Each path below is one point turned by a fixed rotation once a step. After each direction that follows a path, write how fast that rotation turns it, in deg/step (0 if it stays still).
Each turn is a multiple of 5 degrees from 10 to 175, or 0.
Each row of a path follows its step; steps can be skipped.
path 1
step 0: [-14  24  -9 -12  13 -10 -26   4 -10   1  12 -18   8  11 -14  10  -2   0
   1  -8   8 -20   5  -1 -24 -22  -6   6  16  -6  -2   7  -8  -8  -8 -11
 -13   5  13   1 -10   8  -7 -34  -8  -5  -2  15]
step 1: [-13  19   7   2  -5   0 -25 -15   7  18  17   8  10 -24 -15 -11  -5 -18
   9  12 -11   7  -9  10 -13 -18  10 -13   9  -4  -3  12   7  16  -9  23
  -6  17   7  -7   2   5  17   3   7   0 -16  21]
step 2: [-21  -3 -10   4 -20   0   2   1  17  -8   8  -3   6  13   6 -12 -16  -9
   2 -16 -11  19 -14  15 -13   3 -22  17  10   5  17 -10  -2   8 -11  43
  -9   6   7 -11   6  -1   5   1 -10 -16   6  -6]
step 3: [-13   0  -1 -25   1   2 -12  -4 -17  15   1 -10  -2  24   7   4 -23  -6
 -13   7  27 -12  20 -18 -13 -10  -3  28  12  -4   9  -4 -10  -8  -6  16
   4  11  13  -3  -2   5  -7  -6   2 -25   4   3]
step 4: [-16  -1   9 -19 -18  -1   3   1 -13  26   6  16 -22 -13  -1   0 -18 -19
   3   2   8  -2   0   7 -14 -33 -10 -12   6  -5   3  17   1  -5   7   2
  11  13   5  -8   4  -7   0   8   9  16 -30  12]
step 5: [  6  14   0  -5 -31 -17  28  -8  10   4 -14  17  14  16  -3   3  -9 -14
  23  -2 -10   6 -10  13  -6  -5 -10  15  -1   1   1   5   5  -5  -8  23
  11  -2 -10  -5  27 -12  -4  10 -21  -4  -7   1]
step 6: [ -7   5  17 -23 -12  -4   0  -3   9  -1 -16   0  12  25  -3  -5 -11   4
  -4 -10  29  12  10 -17  -7   7  -8  11 -11 -12 -17  -3 -13 -25 -11   3
 -11 -11   6  -1  24   7 -14  -1  17 -17   0   1]
step 7: [-27   7  19   0   5  -6  -6   8   2   9 -14  15 -26 -13   3  -9 -16  -8
   0  -1  12  -8   6   7   1 -26   6   2 -19  -3  -4  17 -14  -7  -4 -19
  -7  -8  -6 -21   6  -6 -26   0   5   5   3  28]
step 8: [  1  18 -28  -2 -14 -19  15  -9  10  -1  -7   6   7 -24 -14 -15  14 -19
  12   9  -4  11   0  10  -4 -16 -14  -3   0  -9   6   3 -18  -3  -2  -5
   0  -1  -8   0  20   7 -22  -1 -31   7  13  12]
step 9: [ -7  38  -4   6  -9   2 -12 -17  10  -9   5  -5  11   2 -12  -4  10  18
 -20 -19  14  11   1  -5  -8   2  -7  24   5 -14 -17 -11  -1  -9 -12   1
 -19  -5  12  22  20   2 -12   3  -5  -2  -4  14]
step 10: [-28   2  11   0   7   5 -21   1  -4  -9   2   0  -5 -15  -3 -17 -17  17
  -6  -3   8  -6  14  18  -2  -7  27   0 -19   6   3   5 -22  13 -17   8
 -20  14  11   3   4  12 -12  23  -1  -6  -9  17]
Directions:
[ 3 -1 11 -1 -4  5 -4  4  2  1  5  0  5 -4  3 -2  2 -1 -5  1  0  0  1 -6
 -3 -1  0  5  5  1  2  0  0  1  4 -5 -1 -4 -2 -2  0  5  3  6  3  2 -3  9]	125
[ 3  3 -1  3  1  5 -2  0 -5  0 -3  0 -1 -9  0  1 -2  0 -2 -4 -3  2  2  4
 -7 -2  6 -5 -5 -2  3  0 -4  2  1  2  4 -4 -1 -8  1 -9  1  3  7 -1 -4 -1]	120
[ 2 -4  2 -1  6 -1  1 -1  3 -2 -3  0  1 -5 -5  3  4  1  1 -2  3 -1 -2  1
  1 -3  0 -5  3 -2 -6 -5 -4  2  1  0 -7 -8 -4  5  2 -5 -7  2 -3 -4  3  7]	35
[-5  2 -7 -3 -5  1 -3 -2 -3  1  3  1 -1  2  1  1  5  3 -3  0  3 -1 -6  1
  4  6  4 -2  7 -5  5 -1  1 10 -1  1  1 -2  4 -5 -2  1 -7  4  0 -2  0  4]	45
[ 2  4 -1 10 -1 -3  2 -2  5  1 -3  6  4  0 -3  1 -2  4 -3 -2  5  3  1 -3
 -3  8 -2 -4  4 -1  1  5  3  0  1  9 -3 -2 -1  1  2  0  6  6 -2  3  2 -1]	100
